rotation ticks, each row followed by its count of ticks
The counts run from 0 to 1253.
[-17  -2   0 -16 -17  12  -3 -15   0  -7 -13   6 -11  -7  11  -7  -5   1
   6 -20  10  -6  23  -3  10 -20 -18  -1 -24  -3  11   0   0] => 915
[-22  -2   9 -13  -2   8  -6 -28  -5  -7   1   6 -24  -8 -11 -17   5  17
  -3  -3   3   0  13   7 -17 -14 -15  -6   6   4  -5 -15  -5] => 1014
[-17  -4   6  -4   1   0   0 -22  -6 -18   1   5 -12   0 -21 -30 -21   4
  -6   4   6   5   5  -4  -5   3 -28   0 -10   0   4 -14  -4] => 156
[-13   6  -5  -1  -2  10  -1 -21  -8 -15  11   8 -10  11  13 -17 -34   0
  -1   3   1  -6   2  -7 -16 -18 -11  11   1   7  -1 -18  -3] => 772
[ -9  -5  -1   3   7   9  11 -10 -18  -5  13   2 -23  11 -22  -8  -1   9
   6  -3   8   4  16  -8 -22 -14  -7   2  -5  10   8 -26 -11] => 192
[-16  -8  -3   3  -5  23 -16  -8 -22  -8  10   1  -1  16 -15  -2 -18   4
  14  -5   1  -7   9 -10 -15 -25  -5  -8   6   1  -5 -12 -13] => 619
[-12   9   1  -8   0  16  11 -14  -2 -17  -8   6 -17 -12   3 -20  -9  -8
  -7  -6  18  -7   7 -13 -16  -8 -10  16 -12  11  26  -6  -6] => 601
[-19 -24   7 -10 -20   5  -8 -12 -10 -11 -11   2  -1   1 -11  -8  -6  13
   7 -11   7  11  15  -4  -3 -19 -27 -16  -5  -5  -6  -5  -3] => 586
[-12   3   0   0  -5  13 -23 -32 -17  -3   2  12  -9   9   0   0 -12 -14
  14 -16  15  -1  22  -7  -2  -5  -9  -1 -11  -8   0  -7   3] => 946
[-22  -8   4  -3 -11  16 -30  -7  -5 -22 -19   1  -1   4  -2  -3 -11  11
  11  -9  13 -10  18  -5 -10 -20  -5   1   0   0  -3 -11  -9] => 334
[-20  -9   7  -9 -11   3 -21 -15  -8 -26 -13   1   0   7  -4 -21 -26   3
   2  -3   8  -1  14  -4   1  -4 -23   2  -8 -10  -6  -9  -3] => 863
[-16  -7  -3 -17 -14  26   8 -11 -15   7   7  -1 -11  -2  -6  -5   0  -7
   8 -15   0  -3  15 -12   3 -25 -16  -8 -18  -2  14   7  -9] => 259
[-19  -1  -4   6  -4  11  -6 -16 -12 -11  -6  -5 -18   0 -18 -21 -19   5
 -14   3   0  12   9 -15   2 -13 -19  -4  -3  -6   0 -21 -13] => 160
[-11   3   4  -7  -3   4   9 -21  -1  -6  -4  11 -26  -5  -7  -7   3  10
   4 -20  15   0  21   4   3 -15 -21  -7 -19   1  12 -13   3] => 637
[-19   8   9 -18  -5  10  -4 -18  -6 -23  -8   4 -15 -11   7 -24  -2   3
  -9  -1  13 -11   9   0 -25 -11  -9  10   8   2   2  -6  -9] => 114
[-16   4  11 -10   1   2 -10 -30 -19 -13   4   8 -20   2 -12 -16   6   4
   2  -6  11   1  18   6 -17  -3 -12  -6   6  -8 -11 -15  -5] => 362
[-15  10   0  -6  -5  18 -15 -37 -18  -1  11  11 -12   1  -1 -10 -13 -21
   6 -10   9  -3  11  -7  -3  -7 -12  -4  -5 -10   0   2  -1] => 574
[-12 -15  -4   0 -13  12   7  -7 -16   1  -3  -1 -11   6 -19  -3  -7   7
   6 -14   6  12  17 -13  10 -23 -23 -13 -19  -5   7  -9  -6] => 1120
[  0  -8  -1  -5  -7   5  21 -19 -17  -7  10  13 -10   9   4  -8  -8 -13
  10 -12  20   9  14 -14 -21  -9 -15   8 -17   7  17  -8   3] => 350
[ -5   3  -2   0 -14  14   2   5 -18 -23 -18   0  -4  11   1   1  -7  -3
   9 -19  24  -7  21 -12   0 -22  -8   2 -10 -11   4  -7 -10] => 1036
[-22   5   2  -2 -11  10 -19 -24  -9 -11  -3   4 -14   3  -9 -13 -20   8
   0  -9   0  -1  12   1  12 -17 -22 -11  -6 -13 -11 -13  -3] => 1231
[-17   0  -6  -1  -3  26  -9 -10 -15 -12   3  -5  -8   4  -3 -15 -23  -7
  -5   8   1  -2   2 -22 -22 -20  -1  10   7   5   7 -13 -17] => 284
[-16  14   0   0  -4  13 -19  -8 -11 -24 -19  -2 -13   5  -6 -14 -15   3
  -1 -10  13 -14  18  -4   8 -13  -8   3  -6 -14  -2 -15 -12] => 329
[-11   2 -11  -3 -14  18  -5 -12 -18 -12  -4  -2  -3  10  14 -11 -26 -21
   1  -7   9  -3  13 -22   0 -18  -7  11 -12 -11   6  -4 -10] => 660
[ -8   5   9 -15  -3   4  12 -31 -10  -9  14  21 -13   3   4 -12  -6  -6
  10 -14  16  -6   9   4 -22  -8 -19   0  -4   8   5  -3   8] => 517
[-18  13   3 -17  -4  16   8 -20  -9  -6   0   0 -29 -12  -1 -20   7   4
 -12  -5   4  -3  11  -1 -10 -22 -10   0   3  -3   4  -8 -14] => 481
[-26  -7   3 -19 -22  23 -10 -10  -5 -10  -7   3  -2  -9   4 -10  -9   7
   4 -12   3  -9   6  -4  -1 -31 -19 -11  -1  -1  -2   7  -6] => 1076
[-16 -10   4  -8   0   1   9 -14   3 -13  -3   7 -17  -4 -14 -22 -17  17
  -3  -4   5   4  12  -2  -2  -7 -27   4 -19  11  12 -19   0] => 805
[-12   6  -2   6   3  16 -15 -12 -15 -18 -12  -2 -16   1  -8 -11  -5  -4
  -2  -1  19  -1  18 -17 -21  -8   4  12   0   0   9 -23 -15] => 446
[-17  -1   3 -14 -15  21 -11  -9  -2 -17 -17   6   1  -9   7  -8 -11  -4
   8 -17  18 -15  12 -11  -1 -16 -14   2 -18   4  17   7  -1] => 545
[-14 -11   3  -6   2   7   5  -1  -9 -21   2   0 -12   6  -8 -18  -9  15
   3   5   8  -5  12  -7 -32 -14  -4  14   0  16   8 -22 -13] => 930
[-15  11   2  -7   1  11  -6 -21  -9 -16 -10   1 -17  -7 -10 -27 -14 -13
 -11  -2  14  -2  13 -11   1   4 -16   8 -14  -7  14  -7 -10] => 323
[-12   0  13 -13  -4  -4   7 -19  -5 -20  -8  10 -20  -3 -10 -18   5  13
  -1 -15  20   1  18   8  -7  -5 -23  -5  -8  -1   3 -13   1] => 640
